One turning vector, and how many ticks it has turned:
The counts run from 0 to 414.
31.7	4.8	-31.6	11.4	36.7	-38.0	-35.8	1.2	3.8	-42.4	21.4	-16.5	19.4	8.2	-5.8	19.9	-3.0	-11.9	-32.0	-9.9	-13.7	-23.1	12.9	44.0	-18.4	-9.4	-15.5	28.5	10.8	-20.2	-0.8	21.4	21.3	-24.3	16.3	-6.6	6.1	30.9	9.1 | 52
15.3	-12.2	-9.2	-2.9	55.8	-45.8	2.2	11.4	1.7	23.8	-9.4	-53.8	6.1	28.3	-29.9	10.5	11.8	23.5	-8.9	-10.8	-33.5	-32.5	-7.4	-31.4	-3.1	-22.4	-11.4	14.6	-5.6	-12.5	37.2	-12.8	20.7	14.6	-5.5	-0.5	-0.6	12.4	18.2 | 164
43.8	20.9	-15.6	-20.5	12.1	-25.2	-21.6	-5.8	3.9	-43.4	6.2	-12.7	-6.7	18.9	-27.0	5.7	5.6	-0.3	-29.1	3.9	-22.5	-16.9	-10.4	32.4	-8.8	-10.4	-44.8	54.7	-8.0	-30.8	-5.1	9.1	11.8	-8.6	25.2	13.7	4.4	19.3	9.7 | 224
-14.5	16.2	-20.0	30.0	31.0	-34.7	-20.7	-11.3	10.1	12.4	-6.9	-63.8	-5.2	24.6	-15.9	23.0	12.7	2.3	-0.9	-13.2	-27.6	-13.9	12.9	36.0	10.1	-4.2	-13.0	-7.3	4.2	23.0	11.7	-22.8	42.6	7.9	16.2	-6.6	-3.5	32.6	3.9 | 324
29.0	35.9	-27.7	54.1	17.9	-20.1	-29.3	-9.2	6.4	-28.9	-3.5	-9.5	2.1	-15.1	3.4	15.4	-6.0	3.5	-41.4	-2.5	-10.1	-28.1	5.6	38.4	-12.5	-6.9	-1.8	15.8	3.4	-3.6	8.1	15.8	45.8	-3.6	11.3	-18.7	0.5	41.8	4.6 | 85
31.5	32.8	-14.1	40.5	-4.6	-24.1	-34.7	-29.8	10.0	-32.5	0.0	-18.3	-7.7	-15.0	-9.8	24.3	0.2	6.5	-44.2	-8.4	-20.8	-38.1	12.8	28.8	0.7	10.7	-8.3	22.1	-17.4	-5.5	12.7	15.4	28.8	-14.4	14.0	-5.4	7.4	39.9	-5.6 | 82
-16.2	11.8	-27.0	35.2	18.5	-40.6	-10.0	-25.2	1.5	16.7	-6.0	-64.8	-1.0	25.7	-25.6	21.1	12.3	22.7	-10.9	-14.4	-31.8	-37.3	15.9	7.4	15.8	-5.4	2.6	-7.0	-10.5	10.6	0.5	-27.8	38.5	-11.2	12.9	-1.0	4.2	27.3	8.6 | 321
30.1	3.6	-24.8	2.3	26.6	-35.7	-39.1	-13.9	13.2	-42.6	25.7	-22.1	9.3	8.6	-13.8	27.6	3.4	-11.9	-34.3	-8.0	-23.3	-27.1	14.4	37.5	-12.8	4.3	-20.7	35.8	2.2	-20.2	2.3	19.3	12.2	-25.6	14.3	5.4	7.2	26.9	-5.5 | 50
47.7	-2.8	-10.7	-26.6	20.0	-21.2	-17.3	-2.2	-9.6	-24.0	14.7	-26.8	-4.3	5.3	-23.7	29.6	15.7	16.7	-20.7	-19.5	-15.5	-9.7	-20.7	25.2	-12.8	-4.0	-49.0	43.2	-4.9	-20.9	21.5	20.1	19.2	2.8	31.5	12.2	-25.2	12.7	-19.0 | 214
16.1	-0.9	-20.6	51.1	27.8	-20.0	-18.9	-13.7	28.7	-20.7	-28.8	-27.5	10.2	-0.3	-17.7	1.2	7.2	12.7	-54.2	-19.7	-13.7	-41.1	20.3	-2.2	-15.7	-18.3	18.4	19.4	-5.3	2.7	26.3	5.6	15.8	3.4	-13.5	-26.5	-4.0	26.3	13.4 | 284
35.1	12.5	-24.8	4.5	-8.5	-7.9	-27.4	-24.1	-16.8	-36.1	-0.8	-8.9	3.4	3.9	-21.9	25.3	14.3	27.6	-45.2	-11.1	-19.7	-24.2	-15.6	20.0	-13.4	-7.6	-21.8	40.6	-1.5	-35.1	-9.2	20.5	27.8	-22.3	31.0	6.9	-12.5	23.1	-11.3 | 234
28.4	-7.0	-20.1	-21.2	33.5	-29.8	-16.6	0.7	11.2	-40.3	14.9	-36.9	5.3	10.2	-29.6	20.1	8.4	-8.5	-21.2	-26.4	-7.1	-1.6	7.1	59.1	-9.3	-13.2	-38.5	41.1	11.0	-3.1	5.2	9.3	3.7	-4.7	24.7	8.4	-17.1	13.2	-2.6 | 39
7.0	24.3	-23.6	61.4	23.6	-8.0	-14.7	-8.9	11.1	4.2	-30.0	-28.4	-6.5	-3.0	-4.2	12.9	11.7	16.7	-29.3	4.3	-24.2	-27.2	1.4	17.7	-4.5	-11.1	8.2	4.8	6.8	16.0	21.8	-4.1	61.8	26.6	0.9	-16.4	-12.7	37.6	5.2 | 118
48.7	2.6	-13.6	16.1	18.0	-7.1	-23.0	-5.4	23.3	-47.0	-11.4	-3.9	-0.4	-14.1	-14.7	8.8	7.3	5.3	-55.2	-17.1	-7.4	-29.0	-5.1	18.4	-25.1	-10.8	-19.3	49.3	-6.9	-13.7	27.3	29.8	9.5	9.8	6.6	-7.3	-20.4	20.3	-7.2 | 249
15.2	-7.7	3.3	-6.6	58.3	-38.8	-5.4	15.2	11.8	22.5	-15.0	-54.4	0.3	31.8	-29.6	12.1	14.5	7.8	-2.8	-11.9	-30.1	-16.4	-6.3	-12.9	-4.6	-17.3	-19.3	18.8	-3.3	1.7	44.1	-7.7	19.4	35.7	-4.0	-2.9	-7.6	17.4	12.6 | 162
26.0	18.7	-18.4	35.7	6.1	-5.5	-13.0	-15.4	-7.6	-29.3	-37.2	-12.0	21.1	-3.6	-23.2	2.8	5.3	26.5	-61.0	-30.3	3.4	-25.1	3.5	18.8	-16.3	-30.8	5.2	23.7	5.5	-16.2	8.4	22.6	20.7	-7.8	8.1	-30.0	-14.2	29.2	12.4 | 263
41.3	5.0	-9.6	-31.5	11.3	-21.9	-6.1	-4.7	-24.7	-20.2	6.8	-30.8	-2.6	9.6	-33.5	26.3	13.2	28.1	-21.0	-21.8	-10.9	-8.9	-23.2	28.4	-2.2	-16.4	-49.1	40.1	-3.1	-27.3	5.3	9.1	15.2	-8.3	39.9	13.1	-21.7	9.8	-7.7 | 212
32.2	-2.3	-24.5	-5.0	13.6	-39.2	-24.8	-19.9	6.7	-42.5	24.7	-29.2	4.7	6.5	-29.0	27.8	5.1	3.7	-37.7	-19.3	-21.2	-34.6	13.3	24.3	-7.1	4.3	-24.1	40.1	-12.7	-22.6	0.2	12.2	1.7	-34.1	17.2	11.9	5.9	19.4	-5.1 | 48
7.1	34.7	3.6	-0.5	28.4	-59.0	-16.9	-2.4	-2.9	19.0	-3.8	-54.4	-8.8	22.7	-28.8	19.9	4.8	-2.9	3.3	-7.4	-35.4	-13.9	2.5	16.6	18.6	-7.5	-36.3	7.0	-19.9	-0.2	20.4	-14.7	28.3	1.4	16.7	4.3	13.7	30.5	15.8 | 345
19.4	-18.9	-47.7	-6.0	33.2	-30.2	-1.9	-3.5	-14.4	-26.8	18.9	-35.2	19.3	15.5	-25.2	18.4	9.4	30.2	-28.3	-22.6	-6.4	-18.8	-0.3	32.3	-17.6	-23.6	-14.0	30.9	15.5	-20.7	-19.1	1.6	21.3	-29.6	24.6	5.9	-22.1	0.9	-2.4 | 34
17.6	12.5	-26.0	31.8	6.7	-11.9	12.6	-17.1	26.4	-37.8	-36.7	-34.3	-2.1	-3.0	-35.1	-15.7	6.1	26.0	-53.3	-26.1	4.1	-31.8	16.3	29.0	-1.4	-29.8	-0.3	33.8	-8.8	8.3	4.0	-14.0	2.9	4.9	6.2	-14.7	-14.1	12.2	18.3 | 276
29.0	41.6	-4.2	37.4	-7.3	-11.3	-8.6	-20.6	7.9	-21.4	-28.8	-27.4	-13.2	-24.8	-19.6	17.7	2.8	19.4	-41.4	-28.1	0.3	-18.0	5.6	45.3	9.8	-4.9	-18.1	17.4	-13.3	15.5	24.8	5.6	29.2	12.6	22.3	-10.0	-16.2	33.3	-6.2 | 93
37.1	-2.2	-6.3	-27.0	54.9	-49.9	-19.3	18.7	-15.0	-2.8	10.5	-30.9	15.0	29.3	-19.5	16.3	6.5	7.3	-13.2	-11.7	-19.9	-17.2	-18.2	-9.7	-14.7	-21.7	-31.3	28.6	0.1	-35.8	24.6	18.3	16.3	-2.4	11.9	-4.1	2.2	19.0	15.6 | 196
6.7	18.5	-23.7	8.3	19.5	-44.5	-4.4	-7.0	-23.2	24.5	15.6	-50.5	-10.3	13.8	-23.9	33.6	9.6	32.4	3.6	-0.7	-35.5	-21.5	-15.1	9.7	14.5	-4.9	-27.8	9.0	-12.4	-9.1	2.6	-16.6	56.1	-9.5	28.0	14.4	-9.8	15.2	-5.6 | 354
-0.7	10.4	2.7	27.8	34.6	-43.9	-27.0	-8.2	25.2	7.2	-22.7	-59.0	1.0	17.5	-23.1	15.3	9.4	-8.5	-20.2	-27.9	-25.8	-26.0	24.1	7.8	5.7	-4.5	-6.5	0.2	-11.5	18.9	41.8	-3.8	13.1	11.8	-3.1	-16.5	6.3	37.8	11.8 | 314
37.7	6.9	-15.0	-32.6	14.0	-28.2	1.0	-1.9	-30.1	-16.6	5.7	-32.7	3.5	13.1	-31.9	18.5	8.8	33.1	-22.1	-25.0	-3.6	-6.8	-21.8	26.7	-2.8	-22.6	-44.6	35.5	0.8	-28.4	-1.1	5.8	18.8	-10.5	43.4	9.3	-17.8	8.8	0.7 | 211
23.4	30.4	-13.9	26.2	0.0	-6.6	-35.2	-20.4	15.7	-48.6	-29.6	-8.8	2.2	10.4	-23.7	0.3	6.9	-7.1	-50.1	-4.6	-16.9	-16.0	8.9	43.7	-11.8	-11.9	-18.2	40.1	0.9	-12.3	0.5	14.0	17.2	-1.1	12.7	-10.0	1.1	36.1	10.1 | 258
-3.3	16.0	-15.5	48.1	24.0	-15.0	-24.0	-12.2	15.4	-11.3	-41.0	-42.3	12.3	14.5	-20.3	8.0	10.7	0.8	-34.7	-25.1	-9.2	-15.9	23.1	40.2	-6.3	-19.6	7.1	2.4	16.4	21.6	18.3	-1.1	30.7	14.2	2.8	-29.2	-7.2	39.2	15.8 | 293
9.3	4.3	-16.1	-16.3	42.9	-39.2	1.4	11.6	-33.0	23.8	-10.5	-53.3	14.7	41.1	-33.8	14.6	10.5	29.5	-0.8	-15.6	-18.7	-7.8	-12.4	0.6	-2.5	-31.8	-21.3	8.2	11.6	-18.5	5.8	-11.6	34.9	3.1	20.7	-2.5	-4.3	15.0	23.3 | 176
49.6	22.6	0.5	-26.0	11.0	-20.3	2.5	-5.2	-9.2	-19.3	-22.3	-13.1	-8.8	8.5	-45.6	6.5	6.3	26.1	-35.3	6.6	-25.6	-18.2	-18.1	1.1	-2.8	-18.6	-32.7	59.1	-16.1	-33.4	17.4	7.2	14.3	10.6	14.1	20.8	-2.6	12.0	8.6 | 398
-0.6	11.3	-18.1	45.7	26.8	-20.6	-6.1	-7.6	6.7	-4.9	-42.1	-45.7	17.9	8.1	-20.2	4.9	8.4	15.5	-38.3	-38.6	3.7	-19.6	21.3	27.6	-5.0	-30.7	12.4	-1.7	11.5	18.2	19.6	-1.3	24.8	7.5	2.7	-34.0	-14.0	31.9	19.5 | 295
-0.9	5.8	-7.9	34.8	44.0	-47.2	-21.9	-2.6	14.5	15.3	-14.5	-54.1	13.0	13.3	-15.2	17.9	8.3	1.9	-20.8	-27.7	-23.4	-33.9	19.8	-4.8	0.8	-10.7	5.9	-6.4	-8.6	11.5	36.2	-3.1	25.8	3.3	-7.3	-23.6	3.8	36.8	14.0 | 316
1.5	7.7	-31.4	35.6	35.2	-40.8	14.7	-6.7	30.3	-3.8	-16.8	-59.2	-2.9	9.1	-28.0	-10.7	2.2	18.9	-24.2	-19.5	-9.6	-35.6	24.2	13.3	6.2	-26.1	3.5	11.4	-10.6	21.9	10.8	-32.5	12.7	6.1	-2.6	-15.0	-2.6	14.3	27.6 | 308
-1.4	-5.4	-18.9	38.7	12.9	-12.6	-9.6	-29.0	25.3	-4.7	-19.7	-57.3	-10.5	3.1	-27.9	22.6	22.6	17.8	-30.6	-34.6	-20.2	-34.1	20.0	22.2	5.6	0.6	2.9	10.8	-7.2	30.4	26.2	-14.9	22.9	11.7	9.4	-5.3	-21.8	24.0	-12.5 | 301
35.2	34.3	-12.6	29.4	-10.2	-31.9	-17.7	-24.7	5.1	-34.3	-2.0	-21.0	-4.9	-18.5	-19.9	16.9	-6.6	20.1	-50.9	-20.5	-11.0	-45.5	12.6	16.5	5.1	2.1	-6.8	25.1	-27.0	-15.8	10.6	10.7	15.1	-26.1	15.1	-4.7	6.8	32.4	2.7 | 80
14.3	-10.5	-2.0	-5.2	60.3	-42.5	-0.4	13.6	5.9	23.6	-12.4	-52.6	4.1	29.5	-29.5	11.5	12.7	13.5	-8.2	-11.8	-29.8	-24.5	-4.8	-22.9	-6.6	-23.0	-14.0	16.2	-3.0	-6.4	42.6	-6.5	18.9	25.8	-6.3	-5.4	-1.7	17.8	13.6 | 163
30.7	23.3	-9.1	-7.3	4.5	6.5	-19.0	-13.4	-18.9	-30.2	-36.2	-11.1	0.1	28.3	-32.9	15.3	15.9	13.7	-33.6	9.4	-26.7	-1.5	-15.1	37.3	-9.1	-17.8	-24.6	47.7	17.5	-27.2	1.0	11.3	30.5	15.9	23.1	13.9	-7.0	27.0	2.6 | 411
35.5	28.8	3.5	-9.5	34.5	-31.5	-17.6	16.3	-32.2	9.8	-13.4	-18.1	4.9	11.2	-20.0	30.7	5.1	12.8	-14.8	2.3	-25.5	0.8	-27.6	12.3	-7.9	-21.0	-34.2	26.5	7.3	-28.5	25.9	23.0	51.1	12.4	21.7	1.5	-10.8	24.1	4.6 | 381
43.0	29.8	-16.8	17.1	14.6	-29.1	-15.7	-5.8	26.6	-52.6	6.7	-22.6	-12.6	-19.5	-13.2	7.4	-8.6	-7.7	-34.8	-14.4	-0.7	-20.3	14.9	60.3	-1.6	-6.3	-28.8	36.3	-9.1	6.8	12.9	6.6	12.1	0.6	18.2	-3.1	-5.9	26.3	2.1 | 72
5.6	27.6	-29.7	53.2	20.3	-13.4	13.6	-8.6	5.2	6.0	-39.2	-38.2	-5.7	-0.8	-20.5	-4.6	3.7	38.0	-28.9	-6.3	-9.6	-24.0	-2.4	14.4	1.5	-28.2	8.6	7.0	4.8	15.6	5.5	-22.5	52.7	23.0	4.9	-16.3	-14.8	19.7	18.8 | 121
47.2	31.5	-12.5	22.1	21.9	-42.0	-6.9	5.6	9.7	-37.1	-4.3	-15.3	7.4	-22.4	-10.7	1.7	-15.1	10.9	-48.6	-25.3	8.0	-30.9	8.6	23.0	-7.2	-22.3	-11.0	25.8	-16.5	-7.6	19.9	18.6	8.9	-10.1	6.9	-24.9	1.1	26.4	19.5 | 76
38.5	-9.7	-16.6	-17.1	47.2	-37.3	-15.0	12.5	9.7	-37.9	10.8	-32.0	15.6	2.6	-23.3	17.3	2.0	-6.2	-26.5	-34.7	0.5	-6.4	6.0	44.0	-16.7	-19.2	-32.8	37.0	7.8	-7.9	16.5	19.2	0.2	-4.2	15.9	-3.4	-14.5	13.5	3.3 | 41
-8.3	5.7	-25.9	38.7	30.4	-45.9	-7.2	-12.8	0.4	19.9	-8.1	-58.5	8.2	16.7	-21.3	17.2	9.0	26.1	-18.9	-19.0	-23.2	-42.1	14.1	-9.1	5.6	-10.8	12.6	-7.0	-8.8	3.8	11.3	-20.8	33.6	-16.1	2.3	-16.8	5.1	26.8	15.7 | 319
-1.5	2.2	-13.9	36.7	42.5	-47.9	-15.5	-1.5	7.6	17.2	-11.9	-53.7	14.2	14.1	-16.9	18.5	7.5	13.9	-21.8	-26.1	-19.6	-39.1	18.7	-8.8	0.0	-15.0	9.9	-8.5	-6.0	7.0	28.0	-7.2	28.6	-2.6	-6.3	-25.2	6.4	32.9	15.7 | 317
5.3	30.6	-4.5	30.7	5.0	-12.4	8.8	-18.4	18.1	4.3	-44.3	-52.0	-20.7	1.4	-37.9	2.9	14.3	24.3	-24.1	-13.8	-15.3	-17.9	3.1	26.7	18.4	-15.6	-11.4	16.8	-11.9	24.9	24.3	-24.2	33.3	37.8	10.1	-1.5	-16.8	22.7	6.7 | 125
46.2	15.0	-20.1	-6.3	43.0	-14.2	0.5	19.0	-0.6	-16.5	-3.8	-11.1	-9.6	5.4	-19.2	8.0	4.9	10.4	-16.2	22.2	-22.3	-1.2	-28.0	26.2	-17.1	-23.7	-37.5	51.5	11.4	-22.7	14.0	8.0	45.0	31.2	17.1	13.9	-20.6	8.4	1.6 | 392
26.2	46.2	-23.9	41.1	-6.9	-20.8	3.5	-18.6	-5.8	-23.3	-24.3	-27.5	-6.1	-18.3	-17.9	5.6	-6.8	32.5	-41.1	-21.5	6.8	-24.3	5.5	45.7	10.5	-21.0	-8.3	17.5	-6.8	2.2	-0.7	-7.3	33.6	-6.8	25.2	-17.5	-8.4	28.2	13.6 | 90
33.0	4.4	0.9	-37.0	44.7	-43.1	-22.2	13.0	-0.3	-8.2	10.8	-40.4	-1.2	36.1	-27.9	15.9	9.5	-9.9	-3.1	-6.3	-28.4	-7.6	-11.4	14.9	-7.1	-12.0	-50.6	34.3	-1.2	-19.9	24.5	4.5	9.0	12.3	18.7	9.7	3.0	19.1	11.2 | 193
23.9	42.5	-6.9	48.0	10.7	-29.9	-0.7	-8.4	6.9	-3.3	-42.4	-26.8	-1.4	-6.8	-22.1	-5.2	-3.4	24.2	-45.5	-16.1	-10.0	-35.8	6.9	-3.0	6.6	-24.8	5.2	10.0	-19.1	-1.1	22.7	-2.6	28.3	9.5	-4.4	-25.4	7.3	33.2	28.8 | 110
39.7	25.4	-1.2	-7.9	34.4	-29.7	-10.1	19.0	-36.2	9.6	-14.2	-13.5	10.2	4.1	-16.5	29.0	3.8	24.0	-16.3	-1.2	-20.9	-2.0	-31.8	6.1	-12.1	-25.5	-28.2	24.9	6.5	-31.4	24.8	24.4	53.5	11.3	20.8	1.2	-15.0	25.0	3.4 | 382
